Here are some points:
[ 20 -40 -12  32   3  15  -9 -11]
[-18  38   8 -30 -22 -21  33 -38]
[-25  -7  -1  17  41  26  49 -28]
[ 16  18 -19  -2 -33 -27 -48  30]
[-35  28  23 -41  -1 -18  59 -43]
[ 15   7  -4  43  15  23 -26  12]
[-36  35  21 -32 -20 -20  13   2]
[  6  -8  -6  -4  -3 -27 -27  45]
[  8  19 -13  24 -12  -1 -39  31]
[ -6  24  17 -14 -15  11 -13 -32]
[ 7 -1 -5 36 20 37  5  7]
[-24  10  10 -11  12  -7  47 -42]
[-35  30   8  -4  -9 -27  -6   3]
[  8 -13 -11  13   6  -3 -17   0]
[-42  -8  13 -43  -3 -16  22  -4]
[ 30  -4   2 -18 -10  10   9 -25]
[ 38  -1  -5   1 -30 -23 -45  19]
[ 51  15  -4  -3 -10  13  -6  13]
[ 22   4   3 -10 -45  -6 -43   5]
Here are 16 more points, each followed by its number:
[ 26   3   9 -58 -28  11  16 -14] 0
[-23  25  20 -19  -3  -1   5  -4] 1
[-26 -18  10  -1  38  14  42 -34] 2
[ 30  36  -2   4 -43   1 -82  41] 3
[-41  59  27 -37   1  27  36 -16] 4
[-29  16   8  -2  21  27   3  26] 5
[  6 -22 -25  35  38 -19  19   7] 6
[ 59 -36   3 -18  11  39  27 -23] 7
[  5 -14 -14  13 -29 -40  -7   2] 8
[ 13 -44  -9   7  15   7   5  -5] 9
[38 -3  5  7 14 53 29 -9] 10
[ 30 -16   5 -16 -15  -9 -13  -5] 11
[ 20  -8   6  23  10  34 -16   6] 12
[ -1 -48  -9  16  25   6  22  -7] 13
[-24  27  17 -19 -11 -26  16  -9] 14
[ 28 -41 -20   3  -9 -21 -16  -6] 15
Which of these numbered points is nearest to each point below, ignoring the 3 directions in which the first points spread most? Its number follows each.
[-29  18   6 -15  22  11  20   0] > 1
[ 57  17  21 -65 -25  -6  30 -34] > 7
[-13  24  -9  26   0 -25 -22  24] > 14
[-8  5 -4 16 14 31 27 11] > 10
[ -3  36  14 -10 -26  15 -38  13] > 3
[ -8 -11   9   9  57  44  54  -3] > 10
[-10 -48 -17  30  35  -6   9  -3] > 15
[ -7 -15  14 -24 -36 -30 -14  -1] > 9
[  8 -34 -31  48  50   5   5  12] > 6
[ 48  -8 -10   6  15   4   7   6] > 6
[-18  56  -2  26   1   4 -15  10] > 3
[  1  13   3  10   4  26 -26  41] > 5
